One hidden turn or mirror swaps the rows below in pairs. Which row is each named row swapped with?
k319: [ -4 -34  -4  31 -21 -16 -13   4  35 -16  10  18  -4   3  -7  13  33  11
  -1  11 -32  -3  15]
k557: [-23   0  -4   9 -10 -29   1  -3  29 -19   3   2   6  39  -5 -14  -1 -34
   0   6 -40   6 -12]
k921: [-21 -11 -18   3  -8 -22   0  -2  29  -5 -11   3  12  34 -12 -12 -13 -25
   4   2 -31   6 -17]
k509: [-16  -9  -8  10 -15 -22   9   2  24  -3  -5 -12  15  39  -3 -17  -3 -23
   6   3 -35   0 -23]
k280: [-10 -34  -6  27 -22 -12 -10  -3  32 -20   5  16  -1   5  -5   7  33   8
   2   3 -32  -6  11]
k651: [ -4 -15 -30  31 -14  -8   3  20   9 -12  25  -4 -15  10  15   8  24  30
 -19  38 -19  18  19]
k640: [ -4 -20 -33  27 -15 -13   6  23   8 -13  28  -3 -14  10  15   7  19  29
 -19  40 -16  17  20]
k536: [  3   9 -23   3  -5 -43  18  30  12   8   3 -20 -18   6  15 -17 -18   1
 -11  19 -18  23  25]
k573: [-10 -34   3  29 -20 -14 -14   1  39 -17   6  15  -6   6  -5  10  26  11
   3  15 -32  -7  15]
k88: [ -8 -43  -4  28 -17 -15 -10   3  36 -19   9  15  -8   8  -6  14  30   6
   0  14 -27  -5  17]
k847: [-28  -9 -12   0 -12 -18  11   1  22 -12  -7  -1   6  37   1  -8   6 -25
   3   4 -38  -3 -21]
k637: [ -8 -15 -31  27 -12 -14   6  25   7 -15  33   2 -18   5  13   6  21  26
 -14  37 -19  20  22]
k733: [ -2 -17 -31  26 -16 -17   8  20   7 -12  34  -3 -16   8  11   5  20  28
 -17  41 -22  18  23]
k976: [-22  -7  -6   2 -10 -21  10   7  21 -16  -8   0  21  34 -12 -11   6 -33
  -1  11 -24  -7 -14]
k918: [ -2   0 -27   2  -9 -44  18  37  14  -3   6 -22 -11  -4  18 -14 -16 -13
   9  20 -11  16  24]
k643: [-26  -8 -15   6  -6 -34  11  -3  23 -10  -4  -3   2  38  -8 -15  -6 -28
  11   8 -41  -6 -14]
k162: [ -3 -33   1  31 -22 -12 -16   1  34 -14  10  14   0   8 -11   6  31  11
   0   5 -32  -3  10]
k237: [ -7 -40  -2  29 -18 -14 -16   0  31 -11   9  18   1  10  -7   9  27  13
  -3  14 -28 -10  12]
k181: [ -9 -34  -3  30 -18 -15 -15  -4  34 -14  15  17  -9   7  -7   9  30  13
   5  11 -29  -8  13]
k626: [-32 -11 -19  17 -25 -25  14   3  29 -20  -8  -1  13  31  -2  -8  -8 -28
  11   7 -32   0 -17]
k18: [ -4   3 -16  17  -1 -43  21  23  14   9   2 -16 -21   1   7  -4 -27  -7
  -6  16  -7  10  31]
k861: [ -5   4 -29   7  -2 -46  22  26  16   7   6 -12  -8  -1  16 -22 -15  -6
  -3  17   5   3  21]
k775: [-24 -15 -15  18 -18 -36   5  -1  28 -14  -1  -6  11  37  -4 -14  -8 -27
   9  -3 -26  -8 -16]
k814: [ -3 -19 -28  28 -14  -9   3  22   9 -13  30   1 -15   9  13   7  20  30
 -20  39 -26  11  20]
k523: [ -5   9 -37  -3  -8 -42  10  28   9   6   1 -14 -13   1   9 -20 -21  -5
  -6  18 -12  20  25]
k603: [-28  -8  -7   7  -8 -36   7  -7  22  -9   4   6   5  34  -7  -5  -7 -24
   0  -1 -28  -6 -25]
k644: [ -6 -36  -1  27 -22 -18 -18   2  39 -17  12  16   6  12 -11   2  31   8
  -4  15 -33  -4   9]
k326: [-18  -7  -1  -8  -7 -36  10  -9  32  -8  -3  -2  22  23  -8 -12  -3 -26
  -8  11 -37   2  -9]
k787: [ -2   9 -19   7 -16 -43  16  27  -2   2   1 -28  -1   7  14  -2 -11 -10
  -6  16   0  25  20]
k632: [ -2   3 -33  12 -17 -50  17  31  11  -1  16 -20  -8  11  20 -21 -25  -8
  -2  18  -4  10  23]
k878: [ -3 -16 -26  31 -18 -10   5  21   8 -12  35   0 -13  10  10   1  25  30
 -22  36 -21  15  18]
k313: [  0 -22 -30  28 -20 -13   0  21   5 -14  27  -2 -18   9   9   5  29  23
 -18  35 -20  24  20]
k736: [  9   8 -29   3 -10 -45  19  35  12   2   7 -11   4   7  16 -16 -18  -9
  -5  11  -2  18  22]
k934: [ -2 -21 -35  27 -11 -12   3  23   3 -11  33  -3 -24   7  15   8  19  24
 -16  30 -24  16  24]
k980: [ -2   5 -28  -6   2 -36  28  16   0   5  13 -16 -12  -2  16  -2 -15 -14
  -7   8 -14  22  16]
k458: [ 10   6 -21  -4 -13 -44  17  34  17  12  11 -14  -8  -2  13 -10 -13  -7
   3  27  -5  17  23]
k898: [  5   5 -27  13 -28 -43  22  27  11  12   1 -16  -9   6  17 -17 -21  -5
  -1  22  -8  11  25]
k868: [ -1 -21 -28  27 -17 -17   8  24   7  -9  26  -5 -17  11  14   6  17  30
 -20  43 -20  16  21]
k873: [ -7 -39  -2  26 -21 -15 -11   0  35 -18   8  19   0  11  -6  10  31   7
   0   6 -32  -7  14]
k226: [ -5 -20 -31  27 -13 -12   1  22   9 -16  26   0  -8  11  18   5  26  30
 -20  38 -18  14  22]
k390: [  9   6 -24   7  -6 -43  10  30  10   4   9 -15 -13  10  20  -6 -16 -18
  -8  16  -8  26  28]
k27: [ -5 -22 -32  26 -11 -14   4  24   8 -14  27  -5 -17   7  16   6  20  24
 -18  42 -25  16  26]
k798: [-10 -35   1  27 -25 -16 -10   3  35 -23   7  17  -3   7  -9   7  29   9
   3   5 -32  -4   8]
k670: [-32   3  -9  21  -7 -26  11   1  30 -19  -7  -5  21  32 -12 -11  -2 -22
 -11   8 -28   6 -17]
k936: [  6   6 -24  -2 -11 -42  15  28  15  11  11 -19 -19  -2  13  -6 -15  -9
   0   9  -4  17  28]
k890: [-22 -11  -8  10  -4 -26   5   2  35 -15  -8   0  12  31 -13  -7  -6 -25
   8   3 -35  12 -20]
k55: [ -7 -17 -34  29 -14 -12   2  21   3 -15  28  -1 -14   2   9   5  25  29
 -16  36 -21  12  22]
k404: [ -3   4 -26  -1  -6 -58  19  29  10   2  10 -10  -7   4  19  -9 -15  -6
 -17  20  -2  14  22]
k636: [ -8 -41   3  25 -20 -11 -15   4  33 -18  14  20  -8   9  -5   6  25   9
  -1  16 -35   0  14]
k94: [  0   8 -29   5  -8 -42  20  27   8   3  12 -22 -17   5  22 -19 -12 -11
 -13  12  -9  24  21]
k116: [-32  -7  10   5 -15 -27   7  -2  16 -15  -2  -5  10  30  -5 -10 -14 -25
   7   9 -34  -3  -8]
k121: [-29  -8 -18  14  -2 -29  14  -6  27  -7  -3  -2  12  33  -6 -17  -1 -24
   2   7 -16  -9 -22]
k895: [-29  -8 -11   0 -12 -21   8   0  31 -18   1  -5  14  42  -5 -11  -2 -24
  -5  12 -37   2 -19]
k576: [ -7 -37   2  28 -20 -16 -14  -2  36  -8   6  16  -1  16  -7   6  32   9
  -3   9 -32  -6  10]
k466: [  4   9 -20   0  -6 -34  22  30  -3  10  10 -16 -17   3   8 -10 -11 -13
  -1  21  -3   5  25]
k480: [-24 -13 -13   3   1 -36   7   7  23 -15 -11  -7   6  41  -5  -8  -3 -27
   0  11 -32  -1 -23]
k115: [  6  12 -17  -1  -6 -47  12  36  11   4  11 -11 -10   2  10 -20 -18  -4
  -4  10  -6  14  12]
k46: [ 13   8 -39   8  -6 -40  17  21  19  12  14 -16  -7   0  21 -13   1   2
   9   5  -6  13  24]
k87: [  0 -20 -31  25 -13 -13   7  16   7  -8  31  -3 -14   8  13   3  17  30
 -17  46 -21  15  24]
k953: [-11 -35   0  28 -23 -14 -14  -2  36 -15   7  17  -7   9  -9   6  28  11
   4   8 -31  -8  10]
k333: [-23 -16 -21   5   1 -24  10  -6  40 -17   4   1  17  38   5 -16   0 -16
  11  19 -43 -11  -9]
k806: [-23 -15  -2   9  -8 -32   4  -5  39 -13   0  -2  10  32  -7 -12  -8 -33
   4   7 -30   3 -15]

k936 swaps with k895
k333 swaps with k46
k404 swaps with k603
k313 swaps with k636
k644 swaps with k934
k390 swaps with k557
k736 swaps with k643
k94 swaps with k806
k523 swaps with k921

